A single turn carries every row of the set below to another of its rows. Some are shown first; where does it send the rows asked next?
Nenev: [-15.4 -29.7  -3.1  29.3   2.7   6.3  -7.0 -13.5  -6.8  -3.2  17.6  21.3]
bilug: [-12.8 -41.7  -7.6   7.9  -6.7 -14.3  15.8  -8.4  -2.1   2.6   6.6   0.7]
lele: [ -7.5 -41.5  -8.2  11.7  -1.9 -16.3  14.3 -13.1  -2.5  -0.8   6.1  -2.9]
Riz: [-15.0  10.6   0.0  15.2 -13.5   6.2 -14.0 -10.8  25.8 -10.3   5.7   3.5]
nirop: [-13.2   2.1  -6.6  -5.0  -2.5  -2.5 -27.6   8.0  24.0   3.8   7.9  -3.1]
Masuz: [ -2.6   1.3  -2.5   2.3   3.3 -17.5  -5.5 -13.2  25.1  24.9   0.1  -7.5]
fim: [  1.3   1.3   1.4  15.1  -4.3  -5.3  12.3 -20.3  23.1   9.8   3.1  14.2]
Zana: [-14.8 -17.5   3.6  17.2  -3.4   5.0   4.9  -7.0  31.5  -4.5  15.8  17.7]
taf: [ -4.4   7.3   0.0  17.9  -7.5  -3.7   8.8 -21.8  25.7   5.9  -1.6   6.0]
kif: [-26.5 -25.6 -26.4  17.7   9.1  12.2 -14.1 -12.8   5.3 -20.1   8.3  -1.7]
mame: [-13.6 -26.9  -5.7  32.0   5.7   5.8  -9.2 -20.0  -8.2  -6.6  13.1  17.8]
Padi: [-14.1 -20.3 -25.4  -1.8   7.0 -14.4 -38.5 -16.9   7.5   5.1 -10.6  -1.3]
Ber: [ -4.0 -12.6 -17.2  33.8 -11.9  -5.5   8.3 -18.1  -5.3  -8.8   2.0  -3.0]
lizo: [-26.4 -29.6 -21.3 -14.0   2.7 -15.5  -6.4   1.6  -1.5   7.4 -12.7   7.4]
zus: [-24.0   0.6 -25.2   7.3   8.5  -3.0 -23.3 -23.7 -11.9 -11.6  -3.0  12.3]
Zura: [  0.9 -17.4 -20.1   0.2 -12.0 -27.0  -3.4 -24.4   0.9  12.6 -11.9  -4.6]
relat: [-16.5 -18.4 -17.2   0.4   8.0 -30.9   0.4 -24.6 -14.4   8.8   4.3   5.2]
pegi: [ -5.6 -34.8 -19.1  10.6   5.3 -12.0   6.0 -21.8   3.5  -0.3   9.4 -20.4]
meb: [-22.0 -30.8 -20.1  -5.8  14.4 -14.4 -30.4 -22.1   4.8  -2.6   7.7   1.4]
ruda: [-28.4 -14.9 -18.7   5.8  11.7   3.7 -30.6  -5.5  -8.8  -3.6  -5.4  19.1]
dip: [-21.8   4.5  -3.4  -7.5   5.3 -18.4 -10.7   9.8  12.1  19.9   6.0  14.1]
doba: [-14.7 -14.9 -23.3  28.7   2.7  12.6 -28.6 -12.3   6.1 -14.0   2.0   0.1]
Govik: [-20.7 -12.3 -22.4  24.1   3.4  -3.1  16.0 -14.9 -12.6  -7.7   4.4   2.4]
vune: [-23.6 -17.8  12.0  14.4  -0.9   4.2   3.7 -10.1  26.5  -3.5  15.8  18.6]
Lebez: [-30.3  -4.0  10.6   1.1   1.3  -2.2 -21.3  -0.7  15.7   0.6  16.5  21.1]
Binir: [-15.0  -9.9  -6.5   5.7   1.4  -9.9  20.2   5.9  24.3  13.5   1.4   6.5]
Zer: [ -0.1  -6.2  -3.0  -3.8   5.1 -15.3  -4.3  -5.3  27.0  25.6   4.7  -4.5]
kubil: [-29.3 -18.9 -17.1   7.4  12.0   4.9 -28.7  -3.0  -5.9   2.8  -2.4  24.9]
Zolu: [  0.4  -9.9 -16.5  30.8 -17.9  -5.4   4.2 -19.6  -4.4  -3.8   1.5  -3.5]
Faka: [ -9.9 -10.5 -23.8  30.3  -1.5  14.0 -29.1 -12.5   8.3  -7.6   1.0  -1.0]
mab: [-10.7 -16.7 -26.7  -1.6   2.4  -8.6 -38.6 -16.9  11.7   8.9 -12.6  -2.0]
dafa: [-29.4  -2.7   0.9  -7.1   9.4 -13.5  -4.1  11.3   9.9  18.2   5.8   8.1]
sep: [-13.1   5.2  -2.3  -0.7  -2.0  -5.0 -30.1  -2.9  26.0   8.2   7.1  -9.6]
pora: [-21.1  -4.9   5.9   4.3  -0.7  -3.9 -26.9  -3.8  20.5   1.0  19.2  24.6]
bisem: [ -3.4 -17.4 -20.5   1.6  -5.9 -32.0  -0.1 -23.2  -4.4   9.1  -9.8  -3.7]
fatet: [-20.7 -12.7 -31.7  -8.1   1.5 -13.1  -8.9  -6.6  -5.3  -7.1  -6.0 -16.1]
Vul: [ -7.4 -19.2 -13.3  27.8  10.2  -0.7 -10.4 -40.0  -2.6  -4.6  12.9   8.9]
Begil: [-22.2 -15.7   2.4   5.1   5.7  -6.6  20.1   0.8  23.9  13.6   4.2   5.5]
Mam: [-22.5 -28.2 -22.6 -14.5   5.3 -17.9  -6.5   0.5  -2.4   3.1 -12.6  -0.8]
Sil: [-11.4   9.7  -0.5  14.0 -13.1  10.2 -11.0  -6.8  21.0 -11.9   8.4  15.4]

bilug turns into Zura
Zana turns into fim
Now these:
Lebez turns into Riz
kif turns into Vul
mame turns into Ber

